In the data rows, zero lies at 7.5, halfway between 7 and 8.
Some points, one per row:
3:7:6:7:5:6:11:9:3:8:4:9:9:8:9:8:3:10:3:8:8:11:5:9
8:8:8:10:9:6:6:9:6:7:6:4:10:6:8:10:5:7:10:6:4:5:6:7
4:6:8:6:5:14:12:6:13:7:14:10:4:12:4:2:14:7:6:3:12:7:8:9
3:5:11:3:7:15:12:5:9:15:13:14:0:14:6:2:10:8:7:3:11:7:8:11
11:6:8:7:8:5:5:7:6:4:2:7:10:5:8:13:10:9:8:9:7:6:9:4
7:8:9:6:8:8:6:7:6:6:9:7:3:3:8:10:6:6:7:8:7:6:10:5
10:8:7:8:9:3:5:6:5:4:4:4:8:3:14:15:6:5:9:10:4:4:7:1
8:4:10:6:9:10:7:7:8:7:8:8:8:7:5:9:8:8:8:7:6:7:8:5
9:7:5:5:8:7:4:9:8:5:6:9:9:7:7:12:7:10:4:8:8:9:8:8
9:6:4:9:9:6:6:4:9:5:6:9:8:4:8:11:8:10:7:9:7:6:5:5
5:9:9:10:9:9:10:9:9:11:8:11:7:10:9:5:9:8:5:5:8:10:3:11
7:11:6:7:9:9:6:14:9:8:9:5:7:7:5:3:7:6:6:8:7:9:10:10
4:13:7:10:8:12:12:8:9:10:15:9:1:11:5:0:9:10:7:1:10:10:7:12
8:7:4:10:8:5:7:6:7:8:7:6:9:7:8:8:9:8:9:10:6:6:6:6
11:8:5:9:8:6:3:9:8:2:5:4:12:4:9:10:8:8:11:11:7:6:10:2
5:9:8:7:10:7:8:8:5:8:7:6:6:5:9:9:6:6:10:10:6:8:9:8
8:8:7:6:8:11:8:7:9:6:7:7:7:10:9:7:7:7:7:7:9:9:9:10
8:4:7:5:2:13:8:10:12:9:10:12:13:14:2:0:13:9:3:3:7:9:2:13
6:10:4:11:6:11:9:4:11:7:14:6:4:13:7:0:9:8:6:4:9:9:8:10
8:8:8:0:2:9:9:10:11:2:10:10:13:7:2:5:11:8:3:10:7:9:9:11
11:8:3:13:7:8:6:4:9:3:8:5:6:10:8:6:10:7:4:7:6:3:6:6
4:5:10:3:8:5:9:8:4:11:1:9:9:3:9:12:3:15:9:10:6:6:7:6
10:10:9:6:7:8:7:12:9:4:6:5:9:6:8:12:5:6:9:9:8:8:11:7
6:10:5:8:5:12:9:6:12:5:13:8:6:11:6:0:9:7:3:3:9:11:8:11
10:8:7:9:9:5:8:10:7:7:7:5:8:7:8:9:7:8:8:8:8:8:6:7
10:11:5:2:6:8:7:9:10:3:6:8:11:2:6:7:8:7:8:8:7:7:3:8
Then 12 other points, each followed by its number:
8:8:6:7:11:11:8:9:3:5:6:6:6:2:12:8:3:6:9:9:9:11:10:8 0
3:8:9:9:10:9:10:4:7:14:11:9:2:12:6:6:7:8:8:3:8:7:4:9 1
9:6:8:7:6:9:6:10:8:7:8:7:9:7:8:8:8:9:5:7:7:10:10:11 2
6:5:5:6:6:8:10:5:6:4:10:9:7:9:7:2:9:6:4:5:9:8:6:10 3
7:7:8:6:4:6:8:13:9:10:9:8:7:8:4:4:10:8:5:4:8:8:7:9 4
6:6:7:9:8:5:6:6:6:7:4:5:9:6:9:7:5:7:8:10:8:9:6:5 5
9:8:6:7:4:10:8:5:11:10:11:8:6:9:9:6:10:9:9:4:7:6:8:9 6
11:7:7:11:13:3:3:4:5:4:2:3:9:2:12:15:4:6:11:13:4:3:7:0 7
8:5:9:6:6:4:6:9:5:9:5:8:10:6:10:12:4:6:5:12:7:6:7:7 8
7:7:8:6:5:8:8:8:6:9:7:10:10:9:5:3:9:9:7:5:7:10:5:11 9
8:7:9:7:7:10:10:10:10:10:12:8:8:8:4:0:12:12:7:4:9:7:7:12 10
8:10:8:7:6:5:7:7:8:10:8:8:8:9:6:6:10:6:7:8:7:8:4:11 11
Which two of these numbered points are nearest to each point below, looking only along the 6 directions in which the first points spread most? Their numbers follow each, nearest first.
9:8:4:10:10:5:7:5:4:5:5:5:8:5:9:9:1:8:7:10:9:8:6:3 > 5 0
6:6:5:6:7:9:12:6:7:13:8:12:9:12:6:1:9:10:3:9:9:9:5:12 > 9 3
9:6:9:9:4:10:7:7:12:8:10:6:6:11:4:3:6:8:4:8:9:9:6:12 > 4 10
6:7:9:6:8:9:11:6:6:8:9:13:5:10:8:9:6:9:7:9:8:8:7:11 > 11 3
5:8:10:11:6:7:11:4:6:15:11:9:3:11:7:1:8:5:6:2:8:6:4:11 > 1 6
7:7:5:8:8:6:4:9:6:4:7:7:10:8:7:9:1:4:9:9:5:6:8:7 > 5 8
Now 12 new points, numbered from 0 again:
10:5:10:5:9:5:5:10:7:5:5:5:7:5:7:12:10:7:13:12:7:7:8:4 0
9:8:8:12:12:3:5:6:4:8:5:6:8:4:12:14:3:6:12:5:7:7:9:2 1
4:8:5:7:5:11:10:4:9:7:10:10:7:12:7:4:9:6:4:4:10:7:8:8 2
5:6:9:7:6:9:7:8:8:12:11:8:5:11:5:4:9:6:6:4:10:6:7:9 3
9:5:11:6:9:5:4:6:7:7:3:7:7:5:8:15:7:6:13:9:7:5:9:4 4
7:6:8:4:8:9:8:5:7:9:10:10:4:12:6:5:9:5:9:7:7:10:8:9 5
12:7:10:9:8:7:7:7:7:6:4:5:12:6:8:12:9:8:8:8:5:4:8:5 6
7:10:8:9:7:6:5:11:6:7:6:5:5:5:8:8:6:8:7:7:6:9:11:9 7
12:9:7:8:11:9:4:7:8:6:6:3:9:4:11:14:6:7:10:11:5:5:8:5 8
5:5:10:5:7:11:8:7:10:9:12:8:3:12:6:5:10:9:7:5:9:7:8:9 9
6:9:7:8:6:8:10:9:7:9:11:12:7:9:8:3:6:6:3:6:8:8:6:10 10
7:8:8:13:9:10:9:8:10:10:11:12:5:13:5:2:8:8:6:5:8:8:9:9 11
Which two of these numbered points are nearest to each point below, looking only along the 6 directions in which the first points spread most? Their numbers follow each, nearest first.
5:6:11:6:6:10:8:9:13:11:11:10:9:15:5:0:13:12:6:7:5:10:6:10 > 3 11
6:8:7:4:2:12:11:6:10:9:6:12:7:10:6:2:12:10:3:5:7:8:8:11 > 2 10
7:7:7:4:6:8:11:7:6:7:6:9:11:8:5:8:7:9:6:10:6:5:6:8 > 10 5
9:9:9:8:7:4:7:9:5:8:7:7:7:9:10:7:4:8:8:8:5:11:9:9 > 7 10
5:7:6:3:3:12:11:4:8:8:10:11:5:14:4:1:10:8:6:0:9:9:9:13 > 2 9
7:9:8:9:4:12:12:6:7:11:11:9:5:11:5:6:8:10:7:5:8:9:4:10 > 3 10
